(in the rows, 128 means zero)
Named turns come first, each shown by rows before and after it. Which turns, in which order, take the first row of each pair that follows to the second? Write the first one first, as in the answered first pair.
K_962:
[101 119 128 108 128 123 142 120  84 119 120 217 118 119 152  99 101 135
 104 118 138 120 197 168 161] -> [ 99 133 124 116 143 142 160 119  85 125 138 207 113 122 128  85  91 138
 126 114 117 101 196 155 166]
[138 140 119 123 126 135 122 138 125 136 147 133 118 157 163 121 127 121
 137 119 136 127 152 155 106] -> [137 152 118 125 129 133 130 134 125 134 153 129 116 157 151 126 124 124
 153 113 129 118 159 157 108]
[137 165 144 137 113 166 129 116 159 123  98 107 170 117  97 148 147 113
 149 146 112 104 119 131 101] -> [128 156 144 137  98 151 124 125 157 117 107 106 162 121  96 173 149 120
 165 143 109 115 115 129 111]
[110 160  83  80 133 101 146 147 126 110 117 159 109 132 113 150 143 172
 121  85 145 127  92 110  91] -> [110 161  89  77 150 116 145 151 134 109 110 169 119 130 132 139 151 152
 100  91 165 132 103 112  90]
K_828:
[145 165  94 194 133 179 109 106 159 137 136  81 124 115 135 137 130 127
 150 108 125 114 129 124 121] -> [140 120 108 168  89 140  75 118 142 126 132  76 129 114 157 173 137 152
 144 126 131 161 141 134 128]
[121  74 175 130 104 102 124 105 141 158 104 136 136 153 112 129 129  97
  99 154 130 147 169 162 123] -> [125 114 161 120 128 121 136  96 153 139  94 174 115 138 110 100 117  80
  88 135 142 112 164 161 113]
[145 156 123 113 127  97 140 129 128 140  93 120  76 157 121 157 112 160
 106 124 138 123  99 123 154] -> [141 161 128 125 135 108 145 132 125 153  99 111  77 159 118 155 112 155
 112 118 128 125  98 121 155]
K_782:
[139 147 106 131 122 111 133 145 120 125 141  92  86 113 116 140 104 131
 141 135 119  86 118  89 127] -> [156 118 115 114 102  86 111 143 125 115 117 112 105 108 155 153 119 129
 107 156 158 129 131 105 113]
[123 125 119  82 134  85 122 153  89  91 148 176  85 129  94 128 109 139
 133 111 108 104 104 127 110] -> [119 114 132  72 127  80 105 141  92  94 138 191  96 124 124 122 120 129
 105 129 125 122 116 141 103]
[131 150 146 152 116 127 129 151 120 112 130 136 129 112  99 140 112 137
 146  85 144 118 114 122 139] -> [134 136 149 140 106 120 113 149 122 113 114 147 144 107 131 140 132 138
 123  96 166 142 127 129 126]
[142 126 111 150 121 132 128 120 142 134 132 149 134 137 109 135 124 119
 115 109 139 111 101 129  91] -> [142 127 111 145 116 128 122 126 138 133 126 155 134 137 114 147 132 119
 104 113 143 117  96 131  91]
Pairs:
Between the rows of a pair lie 2 to 3 turns.
[138 171 105 144  82 117 167 104 152 186 115 145 123 115 157 148  95  90
 110 122 168 126 100  96 110] -> [130 153 109 154  63  99 162 121 136 188 131 121 124 124 136 174  95 106
 135 114 152 142  94  92 121] | K_962 then K_962 then K_828
[139 108 144 130 101  96  97 122 166 118  74  81 176 113 169 177 159  97
  94 148 180 176 114 114 108] -> [140 189 100 152 138 129 153 117 185 102  93  95 130 109 100 148 114  89
 127  86 147  78  75  80 107] | K_828 then K_782 then K_782
[150  94 157 146 158 171 136 110 158 171  91  83 184 131 148 139 140 107
 113 146 131 168 121 112 108] -> [143 152 126 152 192 173 170 104 155 153 108 116 133 119  97 119 108 102
 139 109 118  97  97 104 107] | K_828 then K_828 then K_782
[117  97 132 141  93  97 113 138 141 140 120  67 174 153 133 169 139 139
 145 147 119 166 108 118 128] -> [142 146 126 133 163 168 137 108 172 146  92 113 176 131 143  93 141  91
  99 130 144 122 103 119 105] | K_962 then K_828 then K_828
[138 148 111  48 148 143 120 117  75 143 146 230  79  91 130  64 128 146
 102 121 132  88 187 176 124] -> [112 134 118 108 133 150 142 121  65 176 195 121  85 136  76  88 119 181
 190 112  54  88 160 152 153] | K_962 then K_828
[138 146 116 146 129 122 142 114 129 123 135  96 122 130 108 158 112 141
 159 112 112 104 105 113 148] -> [151 115 124 114 122 121 114 111 134 117 105 139 148 124 170 152 140 127
  99 139 161 145 129 143 133] | K_828 then K_962
[154 100 140 125 128 105  78 139 164 164 151  72 198 146 147 160 142 129
 118 164 130 140 105 125 159] -> [170 108 129 103 151 108  78 137 164 145 128 125 192 126 166 134 146 114
  76 162 164 128 111 138 146] | K_962 then K_828
